One turn moves each row of this set onto another row. After a few examples, where does it send each row asked below?
Vib: [ 34.5   9.2 -36.5  10.1  -0.7   9.3 -25.9  -1.9   6.6   9.6 -15.0  10.1
 -18.5  -3.0  14.1 -40.8  -4.4  15.0   9.0 -11.9   8.4  46.4  -2.3  -7.2
  14.3  11.2  12.9 -34.6   5.8 -30.1]
lotan: [  7.0  -9.6   2.5   9.3   8.7   8.2  14.0 -10.9  10.7  18.7 -12.1  30.1
 -36.2   3.4   7.1   0.6  -0.7 -10.8 -17.2  15.0 -18.5   8.2 -12.1 -34.3
  -3.6  -1.4   5.2 -36.6 -11.0  -0.1]
vebi: [  2.4 -22.7   0.2   1.2  -2.2   1.5 -14.4  -9.1  -4.0   2.0 -16.2  10.9
 -35.9  10.6  26.0 -31.7   0.0  -4.7 -13.1  -9.5 -12.2  19.9   1.8 -12.2
  11.4  -4.8  -2.3 -40.8 -56.1 -26.2]
kere: [ 25.3   9.0 -25.7  21.3  -4.0  -2.0 -23.9   3.2 -12.9   9.1 -27.5   8.4
 -18.1   4.0  17.0 -30.8 -12.7  10.4  21.5 -20.7  13.2  50.8 -10.7 -11.3
  17.4   1.5  20.6 -27.5   4.2 -15.4]
Dogo: [  8.3 -23.3   8.7   9.4 -11.6  -3.1  -5.6 -10.2 -12.3  -0.8 -24.8   8.3
 -39.9   7.5  26.3 -24.8  -3.5 -12.0 -12.8 -14.0 -17.9  16.9  -3.3 -12.7
  13.2  -6.6   1.1 -36.7 -41.6 -22.5]
ser: [  4.3   3.5 -18.3   2.6  20.5   3.6  -7.6  29.5  -5.2  -9.3  -2.4   5.2
  -7.3  -2.2   4.6 -15.4   4.0  11.8  10.9 -12.4  17.9  33.9  10.9 -15.9
  12.6  -3.0  20.9 -23.4   1.5  26.8]
dofuv: [ 15.9   4.9 -15.8   6.7   9.4   7.8   4.2  24.6  -7.0 -13.0  -8.9   3.6
 -15.0  -6.8   3.7 -13.4   5.5   4.6   2.7 -11.8   6.6  27.0   7.5 -14.4
  11.1  -0.2  21.4 -20.1  19.8  24.8]
Fal: [  5.9  11.6 -29.5  13.8  -5.2   1.3 -36.6   1.4   1.1  15.2   0.0  11.6
 -11.9  -1.7  12.6 -41.9  -3.9  23.2  20.9 -20.9   9.6  48.0  -8.3  -8.7
  18.7   2.2  19.5 -37.7  -7.5 -13.9]
moton: [ -4.7  -7.3  -6.7   0.2  18.3  14.3   2.3  -9.8  17.1  22.7  -1.2  32.7
 -33.6   8.5   7.2  -7.9   3.2  -1.8 -16.6  18.8 -13.0  11.5  -8.7 -33.7
  -6.9  -0.9   3.7 -40.0 -29.7  -1.6]
Demin: [  2.4   7.7 -11.8  23.3  -2.1  -1.3   3.1  -8.4  -8.9  30.0  -9.4  -3.3
 -52.7  -3.5   5.5  -2.0 -20.3  20.1  -1.7 -25.4  20.0  18.0  27.1 -21.3
  17.8 -23.9  30.9 -34.7 -10.0   0.6]
moki: [  5.6  11.5 -26.2  -0.1   5.9  23.2   1.5  20.8  -3.1 -10.9   1.8   5.0
 -22.1  -2.0   1.6 -24.2  14.6  10.3  -5.8  -7.5  -2.4  23.1   4.7 -12.0
   4.2   1.1  22.6 -19.9  13.3  24.2]
tigo: [ 15.9   8.7 -35.0  -7.4  22.3  26.1  -2.9  23.5   1.3 -10.9  -5.6   6.2
 -19.8   4.1   5.4 -25.0  11.9  11.2  -5.7   0.0   9.9  30.0  12.2 -13.0
   1.4   5.2  16.6 -19.0   2.1  14.0]
Kifi: [ 12.2   7.1 -29.5   7.4  16.2  11.0  -4.2  -9.2   6.9  31.5  -6.1  -0.8
 -51.8   1.0   7.1 -12.0 -15.5  26.3  -9.5 -12.6  28.2  22.2  37.8 -19.7
  10.9 -15.1  21.9 -37.4 -25.2 -16.5]
nidat: [  5.7 -14.9  -2.8   0.9  31.2   1.5   0.4  -3.7  17.0  22.1 -11.8  32.1
 -24.4   7.6  10.7   0.3  -4.9  -3.6  -8.1  19.1   2.8  19.7  -1.5 -36.1
  -1.2  -1.3  -0.5 -41.3 -33.4  -5.7]
Tup: [ 13.7   2.7 -26.7  -6.7  25.2  11.2  -9.0  25.9  10.3  -8.9   5.4   6.3
  -6.8  -7.9   3.0 -22.4  10.1  15.0   1.7  -4.8  16.2  31.7  18.2 -12.6
  10.7   4.6  13.7 -28.9   2.0  14.6]
fepe: [ 11.6  18.5 -38.2  14.1  -8.8  17.5 -27.2  -1.5 -11.0  11.8 -16.3  10.7
 -28.4  12.0  15.6 -43.4  -2.0  16.3  11.6 -15.6   1.8  45.8 -15.9  -9.3
   7.4   3.2  23.2 -24.9  -3.9 -14.4]
mokub: [ 11.7 -28.8   8.0   4.7  -1.7  -9.7 -12.6  -8.0  -0.6   0.6 -17.8   9.6
 -30.0   1.2  25.7 -25.8  -4.7  -7.6  -9.7 -12.3  -8.6  20.0   6.0 -11.8
  17.8  -4.2  -5.2 -44.7 -47.5 -28.8]
Lagi: [  6.6 -22.5   4.0   4.2 -12.7   2.6  -8.7 -13.1  -0.9   0.8 -12.3   9.9
 -38.7   1.9  23.3 -32.1   2.4  -7.1 -18.7 -11.0 -22.1  13.3   0.0 -10.0
  12.5  -2.8  -2.4 -42.3 -41.9 -27.1]
koduk: [ -6.1 -10.7  10.4  14.8  11.4  -3.7   8.2  -5.4   0.6  20.7 -14.5  30.1
 -29.4   6.7   9.0   6.4  -6.9  -9.5  -4.0   8.6  -9.5  13.7 -15.0 -37.3
   1.0  -8.8  10.2 -35.7 -19.9  11.0]
feli: [ 19.1  12.8 -24.7  20.0 -20.9   4.2 -22.0  -4.2  -0.7  10.6  -5.3   8.7
 -20.3  -9.5  10.2 -39.0  -2.2  13.5  11.7 -22.3  -5.2  38.5 -12.4  -6.7
  18.6   4.7  20.8 -35.6  17.3 -15.6]
vakas: [ 12.0  11.6 -19.9  19.3  -6.0  12.7  10.4 -14.1  -4.8  27.9 -11.2  -3.4
 -62.3  -3.0   5.2  -7.5 -14.8  17.5 -14.1 -19.7  10.4  12.3  26.0 -18.8
  10.6 -18.1  29.2 -31.9  -1.5  -6.9]
Pidiv: [  6.8  13.2 -30.6   9.8   1.8  21.4   2.2 -14.4   4.6  30.7  -1.1  -0.9
 -61.0   0.2   4.1 -16.3  -9.0  25.5 -18.2 -13.4  12.4  13.7  30.6 -17.5
   7.0 -14.7  25.4 -34.8 -15.4 -12.6]
boz: [ -2.3 -24.7  12.8   9.3 -11.3 -10.1 -13.0  -8.5  -7.5   1.9 -13.0   9.4
 -31.9   2.2  24.1 -25.9  -3.0  -6.7  -6.9 -18.0 -14.8  17.6  -1.6 -12.4
  18.2  -8.9   0.9 -43.3 -46.5 -18.4]
kegug: [ -2.3 -17.3  11.1   9.2  19.6 -11.1   1.1  -4.0  16.2  22.9  -2.1  31.1
 -18.3  -3.3   7.1   4.6  -6.2  -4.6  -1.7   9.3  -2.0  15.5  -4.0 -35.4
   7.0  -5.5   3.0 -46.6 -23.9   3.6]
neb: [  7.9   2.7 -15.9  15.6  10.1  -4.3  -3.7  -7.1   5.6  31.9  -1.6  -2.0
 -44.0  -9.2   5.0  -4.7 -19.8  25.1  -1.2 -21.6  29.2  21.2  37.6 -20.4
  20.4 -19.4  23.0 -42.7 -16.6  -9.1]

kegug turns into koduk
kere turns into feli
mokub turns into boz
And these:
ser turns into dofuv
Kifi turns into neb

